In the data rows, 128 means zero.
Here are some points:
[118 146 105 115 131 125 133 114 105 111 137 148  91 115 124 109 121 117
 130 100]
[ 58  95  95 152 126 137 106 121 130 181  89 103  71 125 134 117 169 144
 122 165]
[ 40 150 169  33 152  59 127 207 129 208  47 137  50 236 224 167 160 255
  94 133]
[227 109 108 175 155 199 130  71  99  86 164 134 172 106  39  96  63   0
 124 140]
[ 79 108 100 113  76 109  89 147 123 169 148 164 114  90 158 152 157 169
 126 132]
[ 97 130 136 147 108  99 111 142 131  97 165 178 147  60 140 104 175  89
 128 137]
[ 33 142 124  76  98 140  97 171 142 206  92 104  43 153 171 176 185 255
 136 125]
[155  83 141 136  99 191 105  81 106 101 153 119 126  61  66  80 121   1
 141 145]
[114  77  57 157 150 149  78  92 134 139 115 129 113  85  64  98 144 124
 131 134]
[139 146 135 155 158 152 128  64  90 121 138 117 118 156  74  93  99  95
 133  90]
[156 104 116 173 118 127 111 139 112  84 174 158 124  80 114  97 104  48
 160 141]
[110 121 132 117 141 125  78 163 149 149  79 113  45 184 145 111 168 210
 114 123]
[123 124 121 131 145 129 117 124 135 133 121 123 121 140 125 124 131 121
 142 135]
[109  89  79 148 101 139  88  94  94 156 113 166 108  57 120 138 159  88
 136 131]
[ 95 150 142  76 131 109 126 162 130 132 110 110 115 162 159 127 119 214
 147  97]
[125 136 146 139 134 129 170  90 124  58 155 160 170 154  84 125  50  53
 157 118]
[135 115 119 132 136 118 137 107 116 110 161 146 134 128 145 136 147 145
 116 124]
[ 17 156 134  54 108  87 120 170 147 202  34 108  67 202 231 143 205 255
  92 169]
[133 132 162 135 147 105 132 149 108 109 163 134 154 109 122 118 150  94
 141 105]
[158 117 102 152 124 158  96 127  93 111 129 156 158  40 112  96 128  48
 115 168]
[131 107 110 134  93 127  72 144  90 147 131 170 121  61 149 134 191 135
 120 136]
[ 62 164 144  67 107  96 147 155 132 189  87 119  54 188 191 168 163 255
 118 123]
[136 125 111 168 134 169 102 152 138 161  80 119 136 107  95 170 137 150
  74 110]
[148 120 141 140 135 118 133 127 157 116 176  90 135 153 126 127 108 149
 129 112]
[168 117 109 178 151 167 130 113  88 130 119 140 153  76 107 121 100  68
 171 186]
Then 16 other points, each followed by its number:
[169  80  88 194 163 135  77 110 127 142 153 117 149 107  86 103 111  27
 153 142] 0
[135  90  95 170 125 160 126  78 118 108 154 119 119  62 108 141 130  85
 113 140] 1
[122 138 145 134 137 102 122 144 143 127 143  99 119 169 138 119 124 165
 128 119] 2
[155 134 118 134 107 145 135 131 102 113  92 140 186  93 129 127 133 101
 140 148] 3
[121 108  97 191  89 178  93  91  92  67 149 186 171  16 123 111 119  53
 130 141] 4
[203 117 134 180 154 156 145  99  59  99 155  76 138  96  44 101  77  38
 111 163] 5
[103 110  90 114 105 117 103 109 130 168  97 113  87 160 115 140 142 170
 147 136] 6
[103 103 127 142 141 188  89 152 161 191 125 105  96 161 120 135 127 192
 129 113] 7
[157 127 132 145 150 144 128 139 110  75 159 140 159  99 120  96  79  86
 108 162] 8
[157 114 113 163 134 182 108 103 108  71 144 134 181  88  83 101 104  70
 133 155] 9
[151  76  92 179  90 143  92 126 108  70 176 188 172  44 101 121 110  20
 162 125] 10
[168 121 139 121 142 113 157 138 124 127  81 121 174 158 122 124 107 109
 100 165] 11
[202 106 120 170 157 203  97  90  65  81 215 135 175  57  28  89  48   0
 137 170] 12
[111 100 106 110  92 104 101 144 100 139 129 161 111  88 174 131 178 167
 136 153] 13
[114 127 117 130 119 113 121 126 142 128 119 131 135 143 126 118 121 137
 141 131] 14
[100 104 101 144  86 116  83 145 127 140 145 143 110 126 133 139 192 167
 162 156] 15
Which of these numbered points is nearest to each point below by angle, seen from the average point of the first points? Its number follows each.
[ 47 151 133  74 130  72 149 199 138 223  55 132  44 204 207 186 189 255
 108 143] > 6
[108  60 142  85  95 150  89 146 152 169  89 154 111 124 143 157 142 213
  97 130] > 7
[103 153 130 114 108 132  85 143 129 163  78 159  73  65 170 123 161 185
 131 138] > 13
[ 93  64  76 106 100 129 125 157 117 206  82 160  55 127 145 182 159 241
 128 130] > 6
[ 85 155 153 113 161  88 147 163 128 126 120  64  88 236 136 155 127 200
 111 107] > 2
[132 106 109 110 126 127 107 126 143 128 132 123 123 140 137 110 128 136
 133 126] > 14
[ 78  82 124 106 141 135 136 147 159 169  95 122  87 168 142 168 140 189
 101 112] > 7
[142 127 127 114 130 147 126 131 121 127 117 148 123 128 130 134 138 127
 117 141] > 11
[120 157 151  63 166 108 128 146 157 112 140  75 129 205 160 103 118 186
 144  74] > 2
Here are 16 other points, each followed by its number:
[190 137 148 147 159 116 167 133 150  83 157 112 147 178 105 137  80  63
 112 127] 0
[163 142 153 119 102 150 132 109 110 142 106 123 179 136 123 122 112 107
 114 182] 1
[121 116 107 143 113 139  96 127 120 158 112 141 115 111 146 149 147 142
 133 118] 2
[133 121 124 153  98 144 111 136 106 103 126 141 144  90 105 108 136  98
 125 145] 3
[ 65 175 117  81  78  70 127 175 114 152  95 148 110 143 173 140 170 199
 115  83] 4
[166 119 112 165 134 141 104 107 105  88 136 127 138  65  85 108  95  76
 111 140] 5
[101 114  98 115 156 147  93 127 130 170 103 111  94 138 129 123 160 172
 110 129] 6
[ 80 140 130  67  97  75 135 154 121 116 101 147 123 159 202 148 167 221
 127 115] 7
[104 136 118 121 125 136 106 107 149 161 106 140 117 173 178 130 130 175
  93 161] 8
[142  98 140 121 122  62 184 157 161  96 123 180 161 173 129 119 161 168
 113  79] 9
[113  43  82 154 104 138  79  99  89 139  81 123 127  64 136 132 188 104
 138 147] 10
[121 127 115 135 115 120 125 127 135 114 136 157 163  86 113 131 148  99
 127 122] 11
[ 91 154 145  69 148 111 142 154 145 139 140 138  98 188 194 149 140 181
 125 115] 12
[141 150 136 139 119 124 138 113 138  83 162 113 148 116 131 130 123 118
 140  94] 13
[210 101  86 205  94 177  96 110 103  47 209 196 167   0  79  91 105   0
 144 100] 14
[119 146 171  96 154 111 152 133 127 160 102  83  94 183 148 140 103 188
 118 124] 15
Which of these numbered points is nearest to each point below by angle, seen from the average point of the first points? Its number follows each.
[103 103 115 113 130 130  98 157 121 105 118 136 113 105 133 129 130 140
 107 123] > 7
[158  97  95 193 126 150 101 118  99 127 148 180 126  59 101  88 153  36
 140 153] > 14
[ 96 123 177  71 130  97 135 138 167 130 126  98 118 179 174 121 154 205
 111 114] > 12
[126 113 132 170 107 168 101  97  87 153 137 163 133  88 117 109 131 145
 110 154] > 3
[ 84 102 153 133 106 121  73 103 146 187  75 141 135  95 129 127 159 139
 111 170] > 10
[125 119 119 141 111 142 139 122 121 140 108 152 115 131 130 134 143 163
 133 163] > 8
[148 118  86 168 110 167 108 136 106 149 103 165 142  61 118 128 184  88
 118 164] > 3
[117 124 144 123 141 116 153 120 142 139 125 105  94 157 151 137 122 154
 119 129] > 15
[193 146 171 133 173 131 170 115 179  44 110  86 170 255 101 130   1 154
 118  86] > 0
